In the data rows, the value 500 means zero.
Here is a table of points, one per row:
[571 423 526 471 510 481 444 571 511 472 530 521 506 437 481 550 502 461 705
 629 689 396 417 405 554 473 412 392 437 482 508 549 550 352 497 420 543 399
 457 394 700 456 583 587]
[408 563 366 362 481 519 397 522 487 520 595 554 376 401 588 498 484 529 608
 613 495 482 461 622 351 506 594 503 508 359 418 542 476 624 514 511 405 509
 581 433 468 406 592 536]
[495 523 442 481 557 357 518 606 501 489 461 569 627 699 662 316 472 502 649
 397 452 646 466 571 414 394 425 435 580 455 429 553 373 503 475 295 476 445
 419 439 384 599 609 571]
[558 405 580 587 408 557 462 363 392 479 537 503 565 332 406 417 513 390 428
 530 565 565 548 391 438 540 554 483 350 360 404 486 658 408 520 459 397 604
 466 458 521 524 379 537]
[477 479 389 359 418 566 456 454 384 595 456 340 432 443 513 342 544 559 490
 712 568 319 369 364 553 271 526 442 620 496 443 543 566 569 320 488 515 424
 421 570 487 534 483 558]
[434 427 575 528 546 635 497 340 633 496 561 582 524 544 563 498 513 524 522
 627 431 582 426 371 587 642 518 417 467 416 523 552 411 557 541 494 334 470
 534 544 544 404 510 432]
[601 458 447 511 423 555 549 456 474 228 589 434 682 453 478 555 486 597 387
 552 451 432 527 506 486 561 401 559 597 306 516 515 387 537 391 577 572 456
 473 544 454 495 521 550]
[480 428 518 392 579 599 607 433 363 653 610 578 482 444 577 621 354 414 505
 532 473 563 557 454 451 462 440 544 576 527 348 200 577 463 477 481 563 284
 510 464 418 560 447 580]
[395 594 484 630 444 434 572 477 542 428 542 540 507 475 443 625 523 460 526
 452 451 450 547 680 576 371 469 491 554 675 604 561 597 400 420 481 460 461
 617 548 434 591 306 456]
[505 574 517 428 545 420 300 381 558 625 549 469 545 402 460 460 358 516 398
 490 594 672 398 586 476 571 355 476 597 536 522 378 440 602 494 597 478 502
 522 600 688 381 637 385]
[564 506 506 469 442 590 430 459 648 587 398 544 513 618 502 496 355 514 531
 492 577 648 525 524 603 365 596 539 484 500 436 581 477 656 540 789 608 675
 448 541 555 627 394 544]
[250 393 496 567 451 540 514 493 705 457 427 518 440 433 440 432 544 411 477
 489 591 503 624 468 565 564 504 361 601 669 606 481 574 694 433 467 487 480
 536 516 401 602 559 422]
[335 399 601 462 550 575 604 738 382 478 488 518 607 442 377 354 468 610 476
 562 487 457 559 555 556 411 368 562 415 551 609 442 535 512 466 508 619 475
 406 467 491 262 481 520]
[603 645 405 495 396 536 589 402 329 457 531 468 568 694 520 481 418 546 683
 497 449 518 567 541 685 490 557 648 675 455 389 492 494 575 641 367 410 387
 630 424 470 327 473 467]
[338 661 500 482 474 538 546 671 640 441 514 575 515 371 576 519 511 446 451
 296 441 581 381 335 518 436 491 464 493 317 500 514 572 573 362 505 410 402
 555 764 439 445 451 561]
[735 386 359 586 595 527 536 503 538 492 426 478 322 518 449 445 467 684 425
 479 589 500 400 493 520 512 577 574 490 580 510 407 490 374 477 534 386 446
 549 689 314 397 574 316]
[533 466 615 460 561 533 448 617 345 447 495 415 526 411 320 473 628 503 531
 414 422 568 338 579 439 495 520 436 548 474 505 647 631 591 466 682 585 484
 580 411 429 492 718 442]
[436 540 514 292 378 556 456 445 511 613 609 448 616 523 532 570 575 516 440
 670 486 437 501 449 469 472 636 498 473 575 577 343 559 435 503 497 435 576
 425 697 520 505 422 571]
[492 338 488 320 482 351 526 501 585 322 593 335 448 533 435 566 332 522 593
 315 487 427 344 501 469 567 494 626 542 529 420 550 566 519 672 468 583 521
 513 610 522 613 313 453]
[523 436 321 500 468 451 485 477 405 494 375 639 333 581 620 394 568 503 306
 406 468 555 544 517 578 601 377 430 432 470 490 541 430 397 516 667 463 446
 408 486 608 631 397 513]
[525 556 705 543 342 338 517 561 578 632 525 394 395 524 483 390 530 610 684
 532 463 540 563 564 614 593 497 437 586 436 597 573 505 454 620 303 570 480
 281 579 524 514 559 442]
[618 562 494 348 652 552 433 444 355 459 458 504 511 504 453 487 457 395 680
 501 535 558 664 434 555 475 502 385 595 584 531 531 412 465 375 534 404 726
 371 525 444 514 420 528]
[449 591 565 393 319 324 526 534 468 536 395 602 504 593 346 503 570 460 402
 436 553 364 502 400 404 535 609 462 681 541 330 554 305 440 480 488 541 396
 630 460 548 416 445 453]
[531 676 503 398 484 482 587 552 483 455 578 497 374 470 554 440 710 429 540
 567 503 565 435 605 427 645 546 486 510 418 655 520 447 482 467 564 472 501
 652 590 481 540 446 483]
[349 453 466 472 364 491 595 401 464 447 645 515 394 449 595 335 528 384 575
 394 595 555 517 461 490 546 511 628 432 424 533 500 445 530 438 506 568 462
 372 382 353 496 570 336]
[570 436 404 514 627 437 575 468 538 663 422 445 441 349 522 508 360 461 429
 560 354 375 534 408 585 593 324 565 587 397 586 593 481 576 661 357 530 669
 450 388 448 568 469 449]
[596 468 332 604 425 756 442 371 536 493 542 399 501 651 539 515 639 437 494
 487 471 459 414 689 465 372 442 430 583 533 571 456 434 515 526 459 489 453
 293 458 614 427 506 429]
[519 666 469 563 621 506 486 547 409 550 546 387 588 468 612 459 564 451 476
 480 455 412 565 642 381 601 396 407 345 595 374 587 488 641 605 442 644 566
 534 491 450 447 315 326]
[502 486 545 604 424 573 454 593 469 589 522 579 397 503 358 559 331 405 612
 453 370 485 489 622 689 514 469 582 406 526 412 509 599 563 373 399 412 510
 547 595 550 429 522 478]
[486 612 507 438 522 436 439 433 498 410 310 538 692 433 474 509 462 436 437
 563 467 370 481 435 600 387 437 559 482 412 562 353 383 564 736 456 459 498
 525 480 446 700 604 402]
[589 540 731 573 620 588 539 624 475 660 589 587 443 573 493 554 518 658 411
 481 428 479 479 488 495 429 410 440 438 406 424 563 505 471 581 615 658 465
 425 505 422 629 410 442]
[492 556 627 403 565 518 504 365 631 476 430 530 414 476 448 516 515 531 427
 479 558 485 528 588 449 498 523 538 344 501 629 668 439 404 566 386 666 270
 588 590 392 472 430 770]
[557 504 507 389 582 668 493 560 598 507 452 445 444 369 444 649 526 384 433
 511 487 716 420 686 518 481 533 476 523 494 394 454 503 509 504 486 505 609
 504 460 438 605 574 628]
[366 518 498 466 584 562 580 425 493 609 519 472 498 516 288 504 515 659 485
 361 572 449 459 468 544 642 611 296 364 517 426 355 349 683 424 475 473 535
 548 471 479 469 525 614]
[748 579 604 627 563 477 422 341 470 435 656 457 618 511 596 386 524 491 531
 384 545 487 241 435 547 597 556 461 512 565 582 589 548 618 471 583 462 438
 477 511 457 471 412 521]
[548 426 490 452 635 423 528 535 480 481 600 419 547 630 300 392 474 404 501
 486 521 510 543 598 419 474 532 507 410 382 519 420 548 330 504 337 383 470
 531 425 577 488 417 449]
[500 475 546 629 489 529 532 581 486 540 422 405 350 471 477 594 540 483 468
 456 416 498 612 345 218 452 776 484 579 463 573 563 550 603 572 494 477 473
 354 490 579 439 535 522]
[535 366 534 477 362 427 600 532 476 601 302 485 542 519 616 562 364 637 529
 530 487 404 366 583 563 548 591 523 293 392 568 518 505 557 321 438 403 537
 614 389 523 510 475 404]
[509 520 460 609 454 429 544 617 464 591 285 662 683 522 440 584 651 385 524
 470 453 459 389 425 469 574 438 524 449 643 500 380 340 364 481 608 421 372
 454 504 424 466 539 543]
[441 512 518 580 674 500 745 398 441 451 405 430 527 372 497 413 499 521 593
 544 568 565 537 405 471 356 520 546 397 498 299 509 517 503 503 507 449 506
 405 575 789 512 529 458]
[490 529 404 552 427 358 455 436 467 444 479 647 505 480 501 506 410 609 530
 703 571 657 499 467 405 612 342 561 565 585 509 550 499 481 520 387 731 601
 540 464 485 513 506 618]
[499 535 312 445 254 547 609 482 511 520 609 529 518 479 353 461 493 405 429
 521 292 558 474 414 637 624 503 356 522 606 494 550 549 318 501 595 631 487
 495 395 507 512 509 639]
[455 477 460 423 599 688 562 520 428 560 495 625 550 393 613 425 392 590 450
 489 470 467 448 589 550 577 626 585 560 692 555 715 517 404 482 471 308 505
 524 519 564 522 509 546]
[553 544 446 473 572 443 630 431 683 619 505 392 644 550 609 650 666 512 461
 555 578 650 550 434 590 484 522 554 426 478 354 573 673 370 469 525 564 669
 449 506 355 302 545 440]
[437 490 441 705 483 494 247 662 365 442 564 483 483 590 530 553 448 497 485
 496 440 586 355 387 511 481 595 547 416 472 516 450 345 420 383 319 642 693
 485 470 478 486 468 567]
[409 430 665 542 431 474 430 408 408 444 518 650 510 455 563 461 544 559 298
 554 440 470 471 634 527 438 628 464 538 498 382 535 363 402 671 518 503 610
 506 626 464 492 626 479]
[331 598 530 625 708 445 380 451 617 426 372 392 453 465 453 550 400 431 588
 598 523 385 460 573 530 539 534 571 579 452 292 509 437 345 391 582 519 351
 397 416 446 336 408 397]
[579 296 479 538 514 575 423 638 617 400 539 435 557 440 526 472 667 626 711
 466 503 435 636 463 542 583 566 502 459 602 411 401 378 498 604 442 624 447
 570 543 475 507 423 645]
[582 554 515 591 323 553 459 571 597 510 507 385 585 500 430 449 445 704 520
 429 630 458 577 590 341 508 327 553 485 547 405 483 579 481 480 538 187 609
 465 466 418 617 591 608]
[575 560 432 484 513 477 631 643 624 506 590 523 433 486 467 438 610 451 579
 536 513 502 475 544 445 499 495 738 428 587 474 468 390 588 619 521 607 578
 636 582 721 580 557 501]
[549 381 443 597 487 390 350 480 461 535 574 349 476 472 736 487 443 506 379
 386 441 448 711 488 583 441 451 349 527 467 430 584 418 517 411 506 494 455
 622 480 669 493 588 601]
[445 371 405 521 482 451 467 553 355 520 412 401 672 702 419 711 517 395 416
 509 609 602 569 652 580 710 480 581 552 441 465 669 580 666 462 519 448 404
 389 660 592 559 503 505]
[549 404 569 433 476 487 478 415 456 354 262 659 484 573 648 496 534 379 606
 457 426 379 451 584 445 503 444 319 476 445 494 379 744 493 646 592 540 657
 563 640 455 370 555 529]
[557 457 464 501 537 458 509 528 580 384 672 798 553 547 520 637 505 489 421
 568 385 393 492 454 355 496 421 426 522 543 420 665 476 502 487 400 441 490
 400 539 498 486 538 407]
[591 538 441 580 337 712 623 409 528 591 348 505 484 467 488 621 392 559 580
 454 650 571 469 528 438 513 441 475 536 365 547 558 409 513 487 446 532 494
 646 379 540 497 411 515]
[481 619 513 484 557 547 464 477 324 451 512 470 499 357 525 535 464 486 514
 377 590 474 728 473 587 514 543 595 448 459 609 453 489 379 437 590 573 522
 446 579 594 529 636 505]
[383 517 592 438 442 380 538 552 421 467 477 403 276 378 660 662 639 512 516
 514 513 560 407 516 492 585 355 657 413 661 521 423 518 586 556 603 363 511
 349 407 463 518 407 661]
[441 463 558 469 548 594 433 479 490 518 570 662 403 654 498 511 706 508 518
 608 670 569 649 407 585 470 412 585 507 543 503 486 692 523 497 502 410 519
 615 387 447 619 489 458]
[523 429 529 576 490 466 617 676 369 512 655 417 462 532 590 633 379 386 553
 577 791 444 492 426 552 362 497 285 484 488 627 561 398 400 662 597 434 563
 622 544 395 500 547 416]
Along one direction, these points spread out more than along any other. Take the direction at right angles to it along which they spread out most. Go by this last direction. Where along it does each point below lie, from 0 to 99? 50 is the average, and the first point above lies past it. One standard deviation of the points above along it is 16.
[296 503 384 572 590 380 610 483 535 522 629 556 596 543 508 438 328 542 549
 493 542 535 483 552 473 393 629 409 464 536 655 389 663 501 594 679 515 456
 457 408 536 466 447 627] 51
[520 300 542 393 438 486 463 343 498 524 517 490 649 415 503 555 638 388 462
 260 510 536 507 474 532 233 420 552 558 534 568 516 429 495 453 393 527 559
 520 399 563 435 383 446] 55
[555 427 537 691 532 422 615 412 378 337 461 504 341 539 438 474 526 532 381
 634 365 556 563 465 420 375 430 457 545 608 652 383 516 605 414 375 614 486
 536 574 527 500 475 571] 38
[518 424 462 561 423 494 383 521 522 574 495 498 510 429 517 327 510 360 523
 553 455 556 603 534 338 524 611 545 388 531 512 509 509 504 580 549 550 338
 438 540 350 613 488 389] 40
[542 482 489 643 632 408 386 440 512 607 489 612 584 524 555 563 591 542 565
 481 311 416 550 414 524 494 606 696 577 444 551 574 517 551 473 559 569 474
 562 396 498 658 728 443] 47
[424 661 339 519 644 404 397 403 452 559 455 563 456 563 350 553 543 633 443
 347 569 314 476 514 552 434 469 495 433 401 479 491 636 420 585 431 516 623
 501 579 447 463 564 612] 48
[579 631 494 479 480 426 470 624 602 375 484 383 453 486 453 509 518 648 318
 585 386 592 443 565 641 424 567 412 433 453 502 466 516 581 600 494 345 424
 565 334 555 493 506 492] 51
[592 599 561 373 478 514 551 519 595 373 394 571 536 519 558 598 461 625 537
 477 576 488 551 520 428 602 645 407 467 629 443 401 630 457 337 344 657 413
 412 379 553 650 604 250] 46
[481 648 601 326 457 640 323 527 526 455 491 393 436 639 481 470 337 389 438
 452 416 507 558 239 423 490 387 571 374 657 617 470 551 528 563 513 472 406
 548 449 536 410 541 469] 48
[558 535 530 504 546 556 426 694 619 508 470 569 517 464 548 356 556 450 337
 494 694 547 551 452 514 585 599 590 825 438 582 311 550 456 493 472 504 556
 505 358 617 389 362 515] 52
[309 532 577 602 574 575 616 458 575 528 470 292 507 676 574 440 494 472 458
 486 373 374 355 467 386 567 423 517 651 508 487 508 510 330 480 518 559 648
 630 557 514 698 584 540] 41
[634 482 647 480 545 373 609 494 628 516 551 507 404 576 507 389 398 296 420
 556 492 295 629 549 526 439 519 607 415 454 489 446 436 618 304 571 439 588
 450 444 463 389 577 565] 58
[398 438 486 413 464 449 367 477 510 560 549 554 470 452 407 597 556 689 656
 552 304 638 584 439 361 485 471 420 474 418 631 452 416 457 424 727 469 480
 551 511 489 438 379 366] 41
